One turn sends every row of this set to another row. A few are shown first. Where does it send the rows asked after them?
sosel: [ -3  -9   0   2  -3   0   9  -9  -7   5  13  16   1 -10   3   3   4 -13
   3 -12  -4  -3  -4]
Kis: [ -6  -8   7  -9  -1  -8  10 -12  -4   7  17  10  -2  -4   6  -5   3 -10
   7  -6  -6   1  -5]
zus: [ -5  -1   1   8   6  -5  18 -17   3 -12  13  16   7   3  -4  -9   3  -9
  -3 -16  -6   6 -11]
Kod: [-12   3   4  -2 -12  -6   3 -13   5  -9  16   5  15   8   3  -4  -8 -14
   5 -16  -2   3  -7]
fefo: [ -1 -10  10   1  -7  -6   5   3   7   6  13  15  16   6  -7   4  -4 -12
   0 -15  -6   7 -19]
Zim: [ -4   2  -1 -10 -11 -13  11  -5   3  -2  18   8   5   2   7   5  -6 -16
   5 -11 -10  -8 -13]
teg: [  0  -4  -4  -8 -14  -2   8 -19   5   3   1  16  11  -2   5   1  -7 -12
  -6   0 -11   8 -17]
liga: [  7  -3  -2  -3  -1   0  10 -20   8  -2  -1  14   9   2   3   4  -5 -14
  10  -1 -13  -4 -14]
nafi: [ -4  -7   1  -5  -5  -1   7 -12  16   5   2  18   1   3   2   4   8 -12
  -6 -15  -5  -6 -13]
dipuf: [ 1  4  6 -3  0 -7 12 -8  5 -7 17 13 12  1  4 -9  2 -4  9  4  0  1 -5]
fino: [ -2   4   0 -11 -12 -15  15  -5   5   1  16  10   7   2   4   2  -8 -16
   4 -11 -12  -5 -15]
Vagur: [  5 -12  11  -2  -3 -13   5 -15  -5   8   4  12   2   5  -1  -1  -4 -12
  -4  -9  -7   9  -9]
borun: [ -3  -4  -9  12  -7  -4   3  -7  -1  -5   9   3   6   8  -6  -2  -1 -14
  -5   0 -11   3 -13]
nes: [-11  -3   4   5 -16  -5  10 -13   7  -1   8   1   6  12  -2  -8   9 -17
   2  -5  -1   5 -15]
nurek: [ -3  -8  12   2  -6  -4   3   2   6   4  10  14  14   8 -10   1  -6  -7
   2 -12  -7   4 -21]
korez: [ -2   1   4  -5 -13  -4   3 -12   2   3   9  12  17  -5  -6  -7   1 -14
   3  -1   3  15  -7]
Fubof: [ -1  -6  -2   8   4   2   2  -1   7  -3  13  17   5  -9  -1   3   6 -17
   6  -2  -4   7 -14]
zegos: [ -7   6  10   1   4   3  12 -16   4 -10  10  11  10   2   0  -2 -10 -13
   9  -4  -5  -1 -18]
duz: [ -1  -4   2   4  -6  -5   8 -18  -1   3  10  19  12   8  -3   2  -3  -6
  -4  -8 -18  17  -7]
tebom: [ -6   2  -4   5   3  -5  19 -18   5 -11  11  17   4   4  -5  -6   4  -8
  -4 -14  -7   8  -7]
difur: [ -2   0   5  -6 -13  -4   3 -11   3   4   6  13  18   1  -4  -8   4 -12
   4   1   7  10  -8]
bufef: [ -1   0  -1   3 -15  -5   3 -10  13   5   7   7   4  15  -3  -1   9 -11
   5 -15  -1   1 -12]
pinem: [ -5  -9   1  -2  -7 -10  23 -18   1   0  15  10   8  -2   4  -9   4 -18
  -1 -12   5   0 -14]
Laka: [  0  -3  -4   6   3   3   0  -1  11  -5  13  16   8  -7   0   3   6 -15
   0  -4  -3   9 -11]
tepib: [  4   2  10   5   0  -2   9  -5   5  -8   5  14   9  -3  -4  -4 -10  -6
   5  -6   0   1 -24]
Dib: [ -2  -8   0  -7  -3   0  12  -8  16   3   4  21   6   3   2   4   7  -8
  -6 -14  -6  -6 -13]
Regi: [  5   1 -10   2  -5 -11  10 -11   6  -1  16  11   2   5   3   4  -3 -12
  -3   2 -16  11 -18]

bufef goes to tepib
Kod goes to dipuf
difur goes to zus
Now find these:
Regi goes to teg
fefo goes to Laka
borun goes to liga
nes goes to zegos
nafi goes to nurek
tebom goes to fino

